In the rows, 128 means zero.
Each path below is one point turned by a fixed rotation once a step. After each direction that follows a path, write how fast that rotation turns it, in degrees per step (0 if it stays still).
Each turn is a multiple of 5 degrees from 10 to 175, or 0.
Each row of a path follows its step; steps can be skipped.

step 2: [132 128 116 125 135 134 119 128 133 131 125 137 133 122 137 125 129 116
 133 121 135 131 130 122 137 123 131 134 133 123 124 124 125 129 126 121
 122 109 128 139 137 115 133 137 136 125 135 122 131 126 125 131 127 132
 130 142 131 125 127 126 121 125 130 124 126 111 128 137 121 139 137 125
 125 121 128]
step 10: [131 133 129 143 123 136 135 129 131 131 120 133 122 132 123 124 125 124
 128 122 131 138 124 122 143 120 134 118 126 123 121 135 130 133 131 116
 132 135 135 133 130 133 133 131 127 123 118 129 120 131 143 118 117 121
 128 131 125 128 126 114 135 119 136 125 136 142 131 134 128 124 128 125
 126 124 136]
step 15: [117 124 129 121 131 123 121 126 115 131 130 122 133 123 126 129 135 115
 122 126 123 121 130 130 120 123 130 137 132 136 141 132 131 137 126 113
 141 125 126 126 134 126 118 131 118 136 131 137 133 128 127 135 134 132
 137 136 137 133 131 124 123 143 126 129 128 130 130 125 128 118 121 120
 119 136 125]
step 18: [119 121 139 134 135 123 114 127 132 125 127 128 129 135 128 130 124 124
 141 123 137 131 126 128 125 122 126 129 123 120 131 126 131 122 140 134
 124 115 114 137 125 120 128 135 139 130 120 122 127 124 126 124 132 127
 132 131 130 117 136 123 125 115 132 130 130 130 132 133 143 123 128 127
 136 139 113]
step 22: [126 130 145 133 133 119 130 130 116 125 132 131 119 125 130 124 132 129
 128 115 122 140 133 135 125 127 128 117 115 125 123 121 134 134 127 130
 134 145 126 128 135 126 118 127 127 122 116 119 132 133 128 134 131 127
 128 121 136 126 135 123 131 134 128 129 129 133 128 125 144 125 115 126
 137 128 132]
step 24: [127 123 122 126 121 131 131 121 125 138 120 124 136 132 121 120 125 133
 125 125 131 130 129 137 126 119 121 134 120 137 125 124 130 126 139 117
 143 129 128 129 131 132 133 131 124 136 124 118 124 126 121 124 143 123
 136 135 130 112 126 132 123 126 133 126 139 132 139 128 137 131 133 132
 126 134 114]
step 28: [139 120 138 129 123 122 135 116 125 134 116 126 126 134 130 125 125 126
 151 124 118 136 124 131 136 132 129 124 129 118 127 116 133 139 130 123
 132 134 126 128 131 128 121 123 133 129 123 120 120 131 132 123 124 124
 130 122 130 127 119 125 114 127 133 127 125 133 141 125 123 121 126 116
 121 128 128]
step 32: [130 117 133 131 139 130 123 128 128 138 120 128 124 118 123 130 122 137
 137 127 126 133 123 135 126 138 132 133 117 126 121 130 127 135 117 129
 120 128 123 128 136 129 122 121 123 137 131 142 134 134 125 135 124 134
 127 126 119 118 130 130 141 128 126 137 129 142 131 132 126 134 126 113
 122 124 116]
[126 128 129 127 127 127 129 128 128 128 130 126 125 128 127 129 128 126
 128 129 128 125 128 124 127 126 130 126 128 130 130 130 126 129 126 127
 127 125 130 128 129 130 127 126 128 127 127 128 130 126 130 129 127 129
 126 130 128 129 129 129 125 127 127 128 129 128 126 125 128 130 131 129
 126 127 128]	175
[130 128 127 128 128 128 128 127 130 125 130 127 127 129 127 128 128 127
 130 124 131 127 129 128 126 126 128 125 128 125 129 129 126 128 128 127
 128 128 128 126 132 127 131 131 127 127 126 128 128 128 126 127 129 128
 128 128 125 129 127 128 130 129 127 125 127 128 128 128 128 128 127 129
 126 128 127]	175
[129 128 127 128 127 127 130 127 128 127 129 128 124 129 128 127 126 129
 126 129 126 129 127 129 130 127 129 127 128 128 129 130 127 128 126 128
 128 131 128 129 127 129 128 125 131 128 130 127 126 129 129 129 127 131
 129 129 125 128 130 125 132 130 126 129 125 128 128 131 129 129 128 128
 128 126 126]	115
